One vector is turned by the same rotation once a step. Each row is the vector after some number of steps, and that number follows the row.
The counts run from 0 to 240.
[152, 143, 169, 137, 118, 124, 110, 99, 106, 92, 118, 140, 131, 110, 166, 138, 94, 109, 115, 120, 168, 163, 103, 125, 70, 115, 97, 152, 179, 128, 135, 113, 128, 141, 114, 109, 117, 134, 157, 169, 142, 128, 59, 127, 89, 116, 129, 137, 146, 144, 153, 130, 112, 161, 107, 141, 122, 128, 108] | 229
[122, 121, 125, 133, 169, 126, 100, 101, 134, 118, 111, 118, 108, 106, 168, 111, 115, 124, 128, 126, 160, 93, 69, 130, 148, 93, 89, 159, 137, 93, 130, 125, 93, 152, 93, 140, 139, 139, 149, 133, 151, 141, 92, 116, 153, 136, 97, 125, 110, 131, 152, 99, 74, 164, 106, 152, 118, 150, 161] | 200
[109, 152, 148, 106, 85, 97, 142, 125, 113, 112, 164, 136, 125, 117, 111, 149, 151, 108, 114, 132, 109, 190, 114, 135, 153, 145, 109, 63, 81, 124, 138, 111, 182, 137, 127, 85, 134, 136, 108, 128, 126, 118, 162, 159, 146, 153, 162, 115, 137, 151, 100, 151, 144, 111, 151, 113, 140, 104, 144] | 24
[165, 110, 165, 135, 87, 98, 112, 125, 69, 140, 159, 113, 120, 104, 165, 133, 119, 92, 127, 111, 166, 161, 97, 128, 105, 135, 121, 120, 118, 83, 141, 129, 186, 110, 148, 93, 134, 105, 147, 140, 148, 70, 108, 123, 124, 99, 138, 145, 123, 119, 129, 143, 114, 120, 134, 116, 95, 114, 106] | 74
[111, 164, 144, 122, 102, 112, 117, 114, 108, 91, 152, 124, 124, 125, 95, 153, 150, 110, 89, 132, 135, 192, 147, 120, 141, 156, 93, 75, 93, 151, 161, 110, 166, 118, 127, 94, 131, 137, 104, 125, 104, 122, 167, 152, 148, 138, 143, 101, 114, 143, 114, 152, 158, 118, 133, 77, 133, 129, 135] | 26
[87, 130, 150, 114, 124, 104, 91, 101, 112, 114, 134, 140, 95, 117, 148, 156, 152, 85, 117, 105, 120, 166, 74, 101, 108, 137, 85, 138, 93, 125, 131, 133, 164, 146, 135, 96, 128, 126, 159, 158, 136, 96, 149, 93, 146, 97, 137, 108, 122, 157, 95, 147, 109, 91, 113, 103, 118, 134, 147] | 59
[126, 136, 109, 112, 163, 140, 137, 80, 167, 102, 113, 114, 120, 128, 156, 108, 131, 144, 110, 136, 123, 125, 94, 138, 159, 107, 76, 140, 125, 136, 153, 110, 90, 145, 98, 113, 129, 130, 117, 148, 138, 166, 113, 125, 152, 154, 110, 102, 112, 181, 126, 125, 90, 152, 116, 154, 157, 181, 165] | 17
[121, 148, 141, 154, 118, 114, 74, 100, 116, 82, 137, 119, 98, 140, 128, 129, 142, 107, 98, 92, 202, 170, 135, 129, 129, 140, 86, 117, 140, 117, 166, 125, 113, 135, 163, 90, 149, 144, 99, 140, 107, 108, 110, 134, 114, 116, 111, 141, 145, 116, 164, 135, 129, 128, 125, 83, 102, 126, 98] | 225
[143, 140, 131, 82, 122, 129, 144, 156, 105, 129, 153, 129, 151, 93, 144, 113, 113, 123, 134, 136, 89, 105, 94, 128, 172, 96, 114, 83, 116, 114, 140, 125, 144, 130, 64, 140, 106, 146, 121, 117, 139, 161, 137, 152, 166, 153, 128, 96, 89, 139, 125, 108, 99, 169, 136, 152, 163, 135, 162] | 51
[126, 173, 152, 118, 127, 121, 108, 146, 94, 85, 136, 143, 134, 102, 143, 106, 126, 132, 88, 156, 129, 176, 122, 131, 127, 132, 110, 106, 159, 120, 146, 85, 175, 118, 62, 121, 100, 119, 94, 176, 85, 155, 122, 162, 121, 137, 136, 135, 103, 156, 138, 141, 140, 146, 96, 111, 134, 149, 120] | 12
[116, 118, 126, 136, 131, 119, 71, 104, 130, 124, 108, 127, 108, 135, 153, 98, 124, 136, 103, 107, 152, 133, 115, 130, 179, 99, 77, 109, 105, 98, 163, 110, 103, 143, 159, 71, 133, 118, 99, 152, 120, 147, 89, 137, 112, 157, 85, 135, 127, 136, 145, 129, 67, 127, 139, 132, 121, 148, 135] | 121
[91, 157, 138, 122, 154, 108, 138, 84, 157, 76, 133, 129, 97, 118, 146, 154, 158, 98, 119, 128, 152, 145, 71, 132, 105, 130, 88, 149, 163, 126, 119, 126, 90, 167, 94, 146, 148, 181, 159, 125, 151, 132, 114, 117, 147, 122, 153, 117, 150, 142, 134, 106, 133, 146, 110, 141, 140, 129, 154] | 97
[122, 149, 136, 152, 108, 111, 75, 108, 110, 89, 140, 113, 107, 142, 124, 131, 153, 109, 96, 97, 201, 166, 148, 133, 149, 137, 93, 92, 126, 114, 170, 124, 113, 131, 166, 89, 149, 149, 94, 120, 111, 108, 115, 145, 120, 127, 111, 140, 143, 104, 167, 130, 136, 125, 140, 87, 106, 119, 105] | 224
[82, 144, 138, 162, 154, 95, 89, 107, 140, 127, 120, 148, 99, 121, 134, 151, 160, 101, 103, 139, 148, 171, 104, 119, 141, 109, 62, 115, 106, 105, 155, 92, 117, 134, 80, 132, 124, 143, 116, 135, 98, 150, 139, 104, 145, 111, 123, 96, 112, 104, 152, 126, 142, 144, 109, 83, 129, 141, 139] | 93
[184, 116, 150, 89, 95, 130, 127, 110, 96, 114, 143, 110, 147, 119, 153, 109, 89, 118, 109, 100, 136, 113, 109, 114, 119, 121, 98, 128, 119, 151, 150, 146, 140, 127, 166, 75, 118, 115, 162, 153, 169, 122, 85, 142, 111, 147, 110, 130, 122, 166, 111, 130, 72, 140, 144, 176, 145, 144, 136] | 151
[156, 134, 139, 116, 103, 139, 98, 153, 105, 161, 134, 156, 147, 110, 126, 132, 105, 126, 144, 95, 127, 163, 134, 118, 165, 85, 89, 64, 89, 103, 167, 108, 153, 129, 109, 84, 122, 126, 96, 118, 117, 140, 116, 133, 136, 136, 121, 92, 111, 119, 154, 132, 100, 157, 156, 99, 149, 110, 118] | 156
[156, 135, 138, 91, 140, 143, 106, 124, 99, 113, 125, 141, 128, 103, 177, 118, 109, 117, 138, 96, 124, 141, 83, 110, 88, 110, 98, 157, 171, 127, 145, 126, 148, 125, 97, 114, 116, 109, 143, 187, 135, 127, 96, 101, 125, 90, 128, 116, 113, 173, 132, 135, 85, 136, 95, 129, 145, 162, 123] | 46
[144, 147, 123, 112, 139, 154, 67, 125, 92, 100, 125, 121, 114, 120, 150, 106, 132, 127, 126, 77, 171, 155, 115, 113, 129, 123, 98, 139, 148, 115, 172, 129, 148, 124, 131, 93, 137, 109, 86, 172, 103, 105, 126, 111, 142, 89, 106, 128, 107, 159, 156, 148, 97, 114, 110, 78, 120, 153, 108] | 43
[151, 141, 136, 103, 142, 153, 87, 119, 100, 101, 125, 137, 122, 112, 172, 113, 119, 119, 129, 87, 146, 153, 89, 112, 98, 115, 90, 156, 165, 123, 150, 131, 142, 130, 112, 105, 115, 108, 124, 193, 120, 119, 111, 98, 127, 83, 119, 119, 117, 170, 136, 143, 90, 127, 98, 106, 132, 164, 119] | 45
[137, 138, 125, 122, 117, 136, 105, 121, 135, 126, 124, 136, 105, 125, 165, 116, 124, 138, 161, 89, 162, 158, 88, 158, 151, 95, 121, 112, 140, 74, 132, 118, 121, 171, 147, 79, 172, 133, 99, 142, 130, 111, 82, 144, 121, 138, 137, 149, 166, 154, 151, 127, 77, 133, 146, 137, 124, 106, 121] | 6
[92, 149, 133, 138, 133, 81, 114, 127, 118, 98, 166, 112, 100, 116, 135, 129, 180, 101, 88, 158, 150, 167, 110, 134, 168, 147, 111, 97, 121, 102, 155, 97, 151, 107, 87, 143, 122, 133, 91, 135, 93, 125, 167, 139, 151, 113, 138, 128, 106, 126, 126, 135, 161, 127, 110, 89, 120, 151, 129] | 209
[82, 132, 146, 160, 141, 85, 90, 116, 126, 137, 127, 150, 108, 110, 137, 145, 155, 99, 99, 147, 136, 173, 114, 119, 154, 115, 67, 105, 98, 92, 156, 86, 137, 130, 77, 124, 108, 136, 109, 132, 93, 146, 141, 116, 137, 122, 120, 100, 100, 96, 144, 129, 130, 142, 116, 85, 121, 141, 130] | 92
[113, 164, 150, 85, 139, 143, 99, 135, 84, 68, 121, 133, 123, 94, 151, 125, 106, 116, 108, 114, 116, 126, 73, 106, 97, 127, 112, 152, 160, 139, 105, 142, 165, 152, 95, 123, 112, 143, 164, 165, 137, 123, 122, 135, 146, 125, 128, 131, 112, 181, 111, 125, 90, 133, 100, 148, 130, 130, 154] | 164
[189, 136, 144, 92, 88, 143, 153, 135, 95, 127, 145, 119, 159, 95, 131, 134, 81, 121, 157, 111, 145, 136, 114, 147, 128, 118, 125, 90, 116, 121, 130, 132, 155, 136, 128, 93, 147, 143, 145, 95, 174, 110, 103, 164, 143, 161, 148, 115, 123, 145, 134, 126, 107, 169, 169, 158, 137, 89, 142] | 36
[93, 146, 116, 119, 134, 123, 85, 114, 135, 100, 131, 120, 88, 130, 160, 90, 163, 143, 120, 116, 147, 153, 85, 148, 180, 116, 112, 112, 129, 79, 141, 108, 128, 151, 140, 87, 159, 122, 71, 165, 106, 122, 123, 143, 137, 142, 126, 161, 145, 161, 133, 139, 84, 106, 121, 117, 115, 145, 133] | 239
[169, 159, 153, 102, 88, 114, 154, 143, 95, 83, 175, 121, 153, 116, 144, 102, 112, 109, 100, 142, 139, 136, 127, 136, 124, 128, 132, 85, 173, 133, 153, 125, 122, 118, 101, 127, 101, 152, 124, 135, 137, 149, 82, 180, 104, 145, 138, 148, 134, 133, 145, 108, 132, 172, 137, 164, 156, 121, 113] | 115
[101, 141, 110, 99, 136, 126, 98, 141, 120, 118, 150, 113, 113, 120, 125, 104, 152, 124, 119, 113, 117, 110, 96, 119, 210, 114, 101, 79, 81, 103, 150, 137, 126, 135, 115, 114, 138, 151, 96, 107, 126, 136, 168, 141, 181, 147, 107, 108, 101, 133, 118, 111, 90, 133, 140, 124, 140, 135, 166] | 54
[157, 110, 158, 126, 88, 102, 108, 117, 76, 132, 160, 98, 111, 108, 162, 125, 125, 91, 129, 106, 179, 144, 85, 129, 113, 138, 125, 125, 114, 86, 139, 137, 173, 118, 161, 93, 149, 111, 152, 133, 157, 62, 116, 128, 134, 103, 134, 146, 130, 127, 130, 139, 102, 117, 135, 125, 94, 111, 120] | 73
[166, 154, 124, 87, 121, 145, 119, 96, 116, 56, 153, 87, 129, 135, 139, 102, 133, 117, 99, 95, 166, 116, 125, 119, 124, 145, 97, 134, 161, 174, 176, 163, 106, 122, 158, 102, 131, 144, 128, 145, 147, 121, 113, 140, 132, 119, 108, 125, 127, 178, 130, 126, 112, 134, 122, 137, 148, 161, 134] | 148
[99, 137, 144, 126, 106, 83, 136, 150, 112, 135, 170, 130, 102, 95, 157, 126, 157, 105, 129, 156, 118, 164, 73, 151, 168, 121, 139, 83, 101, 56, 120, 96, 171, 138, 89, 133, 135, 136, 111, 126, 124, 109, 144, 151, 150, 131, 163, 139, 122, 120, 120, 128, 126, 129, 131, 125, 120, 113, 139] | 206
[113, 123, 151, 98, 108, 95, 108, 140, 98, 114, 164, 126, 110, 113, 179, 90, 132, 107, 114, 125, 118, 102, 62, 120, 168, 102, 127, 104, 124, 82, 120, 146, 132, 151, 135, 119, 120, 144, 143, 150, 147, 125, 91, 146, 126, 151, 114, 161, 132, 128, 115, 101, 72, 123, 133, 176, 125, 122, 151] | 86
[141, 133, 146, 137, 78, 82, 139, 122, 116, 121, 165, 111, 127, 128, 113, 135, 139, 103, 107, 131, 168, 155, 136, 149, 174, 129, 109, 56, 87, 104, 156, 120, 125, 126, 141, 105, 146, 159, 113, 78, 137, 116, 116, 168, 132, 156, 134, 123, 139, 93, 149, 116, 141, 150, 166, 122, 127, 95, 122] | 221
[169, 149, 158, 128, 116, 128, 147, 134, 104, 121, 129, 136, 157, 93, 155, 116, 84, 126, 124, 151, 147, 141, 112, 151, 116, 100, 111, 115, 159, 111, 128, 91, 133, 140, 71, 128, 115, 136, 140, 130, 141, 154, 64, 160, 112, 157, 137, 125, 120, 131, 158, 112, 116, 192, 134, 166, 140, 119, 132] | 232
